Small tables with named rows and columns. After each table, cells are looked up by row and column.

tis
        neza  bamuvor  gen  pogek  nane  giku  saru  kon  danor  niru
vuruso   176       86   72     71    91   104    69   92    180   133
sepe     144      180   75     61   188   186    82  186    149    52
fafog    171       76   82     67    80    77    71   81    175   151
rikap    158      167   58     54   185   182    63  193    175    49
daribi   122       57  132    135    53    45   140   41    116   199
gegovu   166       82   72     77    74    77    74   82    169   168
kor      178      128   60     54   168   162    62  166    174    68
nize     180       94   67     68   107   100    66  107    176   134
zez       76      172  156    150   168   166   161  167     80    67
kuzupa   163       55   99     97    55    56    88   64    148   191

What is the pogek of zez in tis? 150
What is the kon of kor in tis? 166
What is the nane of nize in tis? 107
What is the pogek of gegovu in tis? 77
What is the nane of gegovu in tis? 74
What is the bamuvor of vuruso in tis? 86
What is the giku of zez in tis? 166
What is the saru of sepe in tis? 82
What is the kon of kuzupa in tis? 64
What is the neza of daribi in tis? 122
What is the niru of nize in tis? 134
What is the niru of kor in tis? 68
What is the saru of zez in tis? 161
What is the nane of zez in tis? 168
What is the pogek of sepe in tis? 61
What is the pogek of daribi in tis? 135
What is the nane of sepe in tis? 188
What is the kon of daribi in tis? 41
What is the niru of daribi in tis? 199

rup
         ranub  kiteka  lumerar  refe
zup        152     203      126   144
metefal    161     189      145   148
lebe       111      39       99    89
tidame     165     193      133   142
nanu       179     205      142   149
tup        119      68       57    81
rati       112      36      102    80
guge       115      66       57    87
toz        105      62       52    99
lise       130      36      107    74
lizi        78     132       72   113
rizogo     117      66       47    91
lokis      121      77       46    89

lebe, ranub => 111
rizogo, lumerar => 47
tidame, kiteka => 193
metefal, refe => 148
lizi, ranub => 78
nanu, lumerar => 142
guge, lumerar => 57
rizogo, refe => 91
toz, refe => 99
lizi, refe => 113
zup, refe => 144
toz, lumerar => 52
zup, ranub => 152
lokis, ranub => 121

Table rer
cols = matener, ber, lif, kosalo, miguti, kovab, med, revoz, ses, setinab
pilemop: [78, 223, 37, 131, 163, 55, 134, 152, 105, 66]
gaki: [23, 123, 220, 29, 78, 223, 37, 131, 163, 55]
tal: [220, 29, 78, 223, 37, 131, 163, 55, 134, 152]
dor: [223, 37, 131, 163, 55, 134, 152, 105, 66, 150]
fiz: [37, 131, 163, 55, 134, 152, 105, 66, 150, 167]
piremab: [227, 23, 123, 220, 29, 78, 223, 37, 131, 163]

med of fiz = 105
setinab of piremab = 163
revoz of pilemop = 152
kovab of gaki = 223
revoz of fiz = 66
matener of pilemop = 78
matener of piremab = 227
lif of tal = 78
ses of fiz = 150

ruv =
|  | mada | vur | vabef | namu | vuli | dinika | sud |
|---|---|---|---|---|---|---|---|
| tulokek | 118 | 91 | 162 | 171 | 160 | 158 | 119 |
| feb | 107 | 142 | 169 | 118 | 162 | 160 | 103 |
| vuv | 178 | 194 | 90 | 60 | 81 | 81 | 169 |
| soz | 55 | 205 | 219 | 54 | 205 | 200 | 46 |
| duz | 108 | 53 | 175 | 211 | 177 | 175 | 113 |
| varin | 199 | 105 | 74 | 152 | 74 | 76 | 199 |
| komime | 190 | 28 | 90 | 233 | 97 | 98 | 197 |

tulokek, vuli => 160
feb, vabef => 169
komime, sud => 197
soz, vuli => 205
feb, sud => 103
komime, dinika => 98
vuv, vabef => 90
duz, sud => 113
varin, namu => 152
komime, mada => 190
varin, vuli => 74
soz, mada => 55
Row with the largest vur: soz

Table lozefo
	dimive	gunuru	visomi	piroz	gosup	sikiz	zesas	vegugez
tef	-3543	3359	-7215	-4155	2046	-2113	5353	-5557
zutiri	3320	-740	9956	5797	-203	4087	-1408	6051
vazisep	3895	2189	1483	2786	2906	2716	-420	3373
vuten	-2682	4420	-6589	-2785	2921	-699	4177	-4572

sikiz of vuten is -699
dimive of vuten is -2682
sikiz of vazisep is 2716
visomi of vuten is -6589
gunuru of vuten is 4420
dimive of vazisep is 3895
gosup of zutiri is -203
zesas of zutiri is -1408
zesas of vuten is 4177
dimive of zutiri is 3320
vegugez of vazisep is 3373
vegugez of tef is -5557
gosup of vazisep is 2906
visomi of tef is -7215
gunuru of zutiri is -740
visomi of zutiri is 9956
gosup of tef is 2046
sikiz of tef is -2113
vegugez of vuten is -4572
Row with the largest gunuru: vuten

